In the rows, 100 means zero.
Named turns come first, each shown by rows before and after it. Which turns, in which order, take the first row of each pair that follows to the second? Write the first one first, as in the answered first pair.
turn G:
[91 104 85 97 88 112 103 95 117 111]  ->  [87 105 87 97 102 96 102 112 113 119]
[112 90 126 108 89 101 112 102 113 85]  ->  [110 91 124 105 88 98 114 107 117 91]
[99 111 87 91 90 120 85 84 116 113]  ->  [93 111 87 88 96 108 87 105 120 125]
turn Y:
[107 107 112 96 118 81 95 119 98 100]  ->  [112 102 117 101 119 85 101 113 91 93]
[88 80 84 91 75 111 110 96 117 107]  ->  [87 83 81 89 79 104 105 104 118 114]
[83 89 73 91 91 106 95 114 108 119]  ->  [82 83 77 95 98 99 95 122 98 120]
turn W:
[102 139 103 87 130 80 71 114 128 92]  ->  [98 134 103 95 142 74 67 113 107 99]
[94 85 111 109 85 122 141 99 103 102]  ->  [102 95 116 110 86 127 135 87 102 86]
[93 114 91 96 107 80 99 128 108 108]  ->  [102 126 95 93 103 85 97 116 122 92]
turn E:
[88 117 83 85 122 65 83 132 105 130]  ->  [84 81 88 92 103 80 114 136 98 142]
[76 83 91 92 108 75 95 132 84 145]  ->  [90 70 116 103 113 78 120 136 68 120]
[99 99 99 103 93 106 106 98 103 97]  ->  [102 103 102 104 97 103 106 97 103 91]
[100 89 93 96 98 116 106 91 97 91]  ->  [106 97 98 96 105 115 102 91 97 85]
Pairs:
(two turns a pair)
[117 89 138 114 117 94 111 96 61 86]  ->  [113 106 137 103 130 73 106 124 81 92]
W, E
[109 84 121 94 77 120 145 137 122 105]  ->  [118 130 130 93 128 83 110 144 108 89]
G, E
[70 93 91 104 103 84 84 114 88 134]  ->  [98 128 99 98 92 106 76 80 124 80]
W, W
[101 90 128 81 103 126 96 111 76 87]  ->  [91 101 117 76 115 112 81 122 75 105]
E, W
[95 89 102 122 117 117 66 75 51 95]  ->  [93 93 91 118 100 129 62 64 64 96]
Y, E
[78 113 93 84 83 103 95 109 114 117]  ->  [87 128 100 82 95 93 90 112 117 103]
G, W
[148 113 139 106 130 113 98 82 114 38]  ->  [128 97 114 82 82 122 119 114 177 72]
G, G
[103 87 126 96 107 87 130 152 123 88]  ->  [120 108 129 94 103 100 118 122 136 55]
W, Y
[86 119 80 102 111 94 69 48 73 97]  ->  [83 70 96 114 91 110 116 59 58 103]
E, E
[116 83 73 93 45 147 100 70 134 101]  ->  [125 120 72 97 81 132 58 46 112 79]
Y, W
[103 101 98 92 91 117 109 104 119 96]  ->  [101 96 102 93 95 113 115 111 116 97]
Y, E
[123 123 124 106 119 80 82 90 99 70]  ->  [94 105 100 105 123 63 74 116 81 124]
W, E
[82 46 102 113 83 91 137 139 77 131]  ->  [130 107 124 111 79 128 111 67 111 36]
W, W
[106 103 105 87 69 113 123 116 138 86]  ->  [96 107 99 82 85 93 115 140 137 106]
Y, Y
[94 101 102 102 126 75 86 114 87 110]  ->  [106 119 103 89 101 90 91 108 134 88]
W, W
[97 132 90 77 107 96 83 104 128 119]  ->  [86 95 94 86 102 94 109 123 106 143]
Y, E
[90 97 83 76 65 108 84 116 145 121]  ->  [98 69 123 92 91 89 124 152 112 108]
E, G
[101 102 104 82 80 99 128 124 147 83]  ->  [118 129 110 90 101 105 96 83 126 54]
W, Y
[105 117 89 88 107 109 80 65 103 84]  ->  [88 86 84 99 112 99 91 81 68 118]
W, E
[102 98 87 97 93 97 88 112 129 99]  ->  [101 81 93 99 92 98 103 120 123 103]
E, Y
[93 130 81 91 99 94 97 101 139 100]  ->  [92 126 94 101 132 70 101 120 108 102]
G, Y
[96 134 84 68 121 82 75 124 115 138]  ->  [88 93 80 71 80 111 108 119 124 154]
W, E
[105 81 84 114 86 105 85 97 124 104]  ->  [109 94 83 114 96 104 72 88 122 98]
W, Y
[96 102 94 85 114 93 121 121 122 121]  ->  [103 113 88 81 103 107 112 100 135 108]
W, E
[106 104 112 93 127 75 119 129 106 100]  ->  [122 97 124 105 121 96 123 95 88 74]
Y, G
[117 121 121 112 137 92 80 83 63 78]  ->  [106 103 89 92 58 137 102 71 135 98]
G, G
[97 87 112 108 127 53 124 150 65 114]  ->  [91 65 101 106 99 67 141 148 75 130]
G, W
[106 90 131 106 121 85 128 116 80 71]  ->  [107 83 131 107 117 90 129 112 78 72]
W, G
[110 118 84 91 85 97 92 76 149 92]  ->  [97 100 68 104 94 98 74 58 102 122]
W, E
[106 91 84 102 82 137 125 82 86 90]  ->  [117 98 108 102 98 119 141 110 94 73]
G, E
[132 123 113 91 122 102 84 93 94 49]  ->  [118 94 104 106 128 105 80 84 47 78]
G, W
[99 85 106 115 88 120 119 89 87 97]  ->  [110 117 107 110 99 114 97 79 100 80]
E, Y
[113 96 137 100 97 94 136 118 114 66]  ->  [111 110 123 91 83 101 126 109 138 68]
Y, Y
[91 126 67 87 80 114 76 43 130 135]  ->  [84 57 100 99 68 109 151 95 114 149]
G, E
